Each row is where one point has got to under a steady rotation. How many ticks took it there?
The counts run from 0 to 467.
[149 135 123 115 160  65 129 146 142 172 151 125 142 151 118 171 150 121
 113  75 129 129 130 148 101  78  77 132 139 147 159 119 118 121]
237
[142 138 137 111 192  92 120 154 114 173 167 161 145 169 134 154 105 132
 112 116  92 104 111 184 113 100 117 130 144 117 142 123 162 122]
159
[138 151 116 102 160  64 127 143 128 141 112 146 103  95 100 155 166 150
 109  96  91 108 123 170  85 133 111 128 132 144 156 107 156 154]
44
[133 150 105  88 211  97 125 168 137 163 129 129 146 151 118 120 103 149
 108 131 135  90 133 135 114 126 125 115 150 111 157 142 169 172]
179
[149 140 124  77 164 106 130 138 107 120 164 190 146 135 103 171 149 161
 119 117  68 132  90 152 110 126 116 135 118 130 161 118 124 158]
121
[127 156 131  91 157  76 140 136 125 148 131 135 150 144 121 169 175 152
  93 109 101 143 121 123  82 117  70 108 139 135 158 131 112 159]
444
[134 132 122 124 154  94 136 143 115 194 151 186 176 135 108 162 151 137
 103 104 133 126  98 158 115  85 109 134 138 159 156  97 175 125]
73
[164 166  93 101 189  98 127 167 149 144 138 106 112 144 121 132 152 148
  76  84 134 104 138 120 109 128 111 114 138 131 167 134 146 164]
9
[137 141 101  84 180  61 111 134 141 127 129 148 130 102 109 175 171 126
 127 107  95 118 109 154  74 112 108 115 125 140 152 119 135 138]
454
[140 135 101 107 145  96 138 152 131 142 125 186 140 105  91 143 152 163
 120 103  91 124  97 152 106 141 135 141 115 151 178 108 176 161]
295
[135 130 110 102 155  63 106 138 127 137 127 142 120 104  94 153 166 169
  93  97 106 114 113 154  80 120 113 139 123 148 168 108 113 157]
42
[140 144 106 100 148  86 131 166 144 161 103 146 129 104  95 145 145 148
 142  94 108 126 107 151  93 136 120 148 133 169 185 136 181 151]
53
[180 160 104  93 179 122 134 168 112 140 173 155 123 151 110 138 130 160
  94  93 112  99 116 143 146 120 131 136 123 120 166 111 148 167]
337
[152 167 102  86 180  88 104 161 131 156 120 114 120 106  96 135 151 132
 105 104 154  83 131 141 111 109 125 142 141 158 165 123 167 164]
259
[142 146  90  94 217  88 103 168 152 146 147 134 143 136 131 133 138 129
  96 116 139  95 132 127  96 133 133 110 125 127 159 142 165 156]
421
[158 142 120 107 195 110  93 175 134 160 159 151 126 174 128 144 112 149
  84 123  98 103 108 163 103 138 129 140 113 128 168 130 158 144]
168
[108 148 135  79 195  83 132 140 126 162 129 152 174 159 124 157 133 139
 114 146 105 122 118 129  87 122  86 102 152 119 146 137 145 160]
193
[132 141 121  94 163  82 123 130 113 148 131 183 150 106  95 166 164 143
 119 128  90 113  96 167  87 133 117 142 120 151 153 101 163 152]
287
[129 154 138  82 157  72 130 121 107 167 122 159 156 121  86 173 156 131
 127 140 116 109 112 159  98 116  86 139 135 151 142 102 142 158]
279
[142 142  90 103 175  69 161 160 152 148 114 132 118 128 118 137 145 146
 126  70 105 123 144 137  97 128 111 104 140 118 170 133 158 158]
218
[137 147 148  77 170  87 127 141 106 139 151 155 136 164 106 170 122 161
 119 131  78 126 105 162 104 114  89 134 129 115 155 126  97 160]
364
[140 175 103  89 177 101 107 170 126 160 119 130 131 102 106 129 157 138
 101 104 149  93 121 132 112 107 125 132 152 159 168 129 179 168]
260
[162 123 114 125 155  78 134 132 121 178 155 163 155 146  93 160 141 141
  93  94 139 108 115 164 124  92 112 147 116 151 152  76 136 137]
76
[134 171 118  67 163  97 106 159 124 167 115 130 152 112  91 150 145 131
 131 132 157 105 119 127 105 103 102 144 147 171 171 128 158 168]
267
[150 126 101  74 182  95 118 148 127 110 147 181 135 113 101 150 131 168
 139 107  87 118  85 152 110 114 149 141 127 125 171 124 131 155]
127
[146 145 100 107 158  78 159 168 162 163 114 121 130 154 119 143 136 145
 131  70 111 150 138 129 105 122  91 119 138 138 187 148 147 150]
223
[140 120 120 110 205  77 113 144 146 178 155 149 160 166 141 159 121 108
 105 121 117 107 120 161  93 112 105 119 125 125 137 122 153 113]
407
[117 171 127  77 179  75 143 135 127 160 122 129 154 138 119 168 167 125
 122 124 119 127 131 123  92 110  70  99 161 130 146 134 136 156]
440
[175 140 109 127 155 104 131 150 114 168 165 171 147 145 107 153 156 141
  75  99 119 107 111 153 122 123 119 145 107 149 160  87 161 145]
82
[184 151 107  97 172 117 126 151 116 142 183 171 135 163 111 162 138 142
 100 100 104 109 104 155 135 117 117 141 105 132 160  99 135 142]
330
[119 124 119  79 201  60 113 123 137 148 138 155 163 140 116 166 142 133
 115 142 107 116 129 141  81 119  97  99 133 115 137 122 120 151]
199
[136 155  92  73 191 100 115 166 158 151 127 127 154 147 121 135 140 136
 110 120 151 123 129  95  99 129 105 115 133 142 182 153 146 169]
429
[132 122 127  78 181  89 100 143 122 125 146 170 138 145 114 163 117 163
 122 127  76 122  89 164  87 118 123 136 119 119 167 132 108 152]
369
